In the rows, zero is written as 128.
Each path below is one point turned by a fixed rotation once a step. After each direction that follows a path, write how fast that rotation turns it, in degrees each step (0 if it stays still).
Each turn is a multiple of 5 degrees from 10 to 175, or 0.
Each row of a path follows its step; steps can be skipped.
Rotation 1:
step 0: [132 136 134 115 128 140 126 124 127 119 118 149 120 129 122 124 125 131
 131 126 132 115 129 134 111 127 124 134 129 144 133 140 136 127 123 142
 140 145 119 120 129 131 139 129 128 129 132 114 124 119 130 138 107 129
 132 129 124 123 141 122 124]
step 1: [132 124 144 112 146 126 114 137 128 118 122 132 121 127 136 123 138 122
 134 123 133 125 136 136 124 113 123 130 141 129 131 129 140 138 125 122
 120 130 134 121 135 121 132 133 123 143 121 130 122 116 139 134 124 144
 124 132 119 144 132 118 129]
step 2: [140 128 126 124 146 135 119 130 132 124 122 135 134 142 136 131 129 126
 134 146 130 116 138 117 133 125 130 130 110 138 136 133 121 141 122 126
 121 123 129 122 120 125 134 133 141 125 133 125 139 118 132 127 112 138
 112 145 125 135 135 126 133]
step 3: [134 131 129 126 133 129 137 130 128 124 133 135 117 108 124 133 143 122
 127 135 123 130 123 120 124 104 130 124 119 125 137 128 131 140 133 145
 109 142 135 128 122 140 120 132 137 131 128 132 139 126 135 123 125 128
 111 134 118 127 135 120 135]
step 4: [124 123 126 131 128 121 139 143 118 129 146 132 123 120 121 133 128 120
 114 144 129 117 120 135 124 133 123 128 129 122 134 139 143 143 119 136
 124 119 134 122 124 125 136 123 128 120 121 113 125 119 122 116 120 133
 114 143 121 131 138 135 127]
step 5: [120 134 143 124 120 118 144 113 131 135 133 136 134 124 135 124 115 126
 139 131 132 117 134 134 116 120 115 127 122 123 131 118 142 127 124 143
 121 138 135 122 125 136 132 126 125 143 130 114 128 132 125 120 108 129
 119 140 130 134 130 129 123]
step 6: [125 129 134 121 132 135 124 135 129 130 142 121 126 125 140 134 137 145
 135 122 132 114 132 122 119 135 108 121 141 121 146 134 126 129 127 132
 125 141 137 120 127 115 130 129 124 137 126 129 122 114 139 116 120 121
 132 146 131 129 135 129 117]
step 7: [120 137 132 131 127 137 116 118 125 131 133 143 137 138 142 133 140 130
 126 135 113 120 119 135 141 120 116 113 127 126 135 129 116 131 131 124
 122 128 119 127 136 126 126 131 122 137 133 125 125 130 138 115 109 140
 117 131 130 141 136 120 114]
step 8: [132 129 113 123 122 141 131 116 130 121 130 131 126 113 124 139 131 125
 117 135 135 129 125 130 141 133 122 135 122 124 131 123 122 134 143 125
 112 142 128 121 132 125 132 118 132 138 133 139 120 113 136 128 120 116
 112 136 131 149 133 124 125]
step 9: [123 133 129 127 122 138 130 119 133 125 139 126 122 112 135 126 122 119
 125 150 134 117 114 113 133 119 118 127 130 133 123 150 131 137 139 138
 130 121 115 130 130 135 139 121 136 133 116 133 120 120 131 116 123 138
 129 121 127 136 127 133 127]
[125 129 128 126 128 126 127 128 129 128 125 130 126 123 128 131 125 125
 128 124 128 132 128 128 127 122 127 131 131 124 125 124 126 127 129 128
 129 128 129 128 129 124 126 127 129 130 132 128 131 126 130 128 128 127
 126 131 129 126 128 128 127]
155
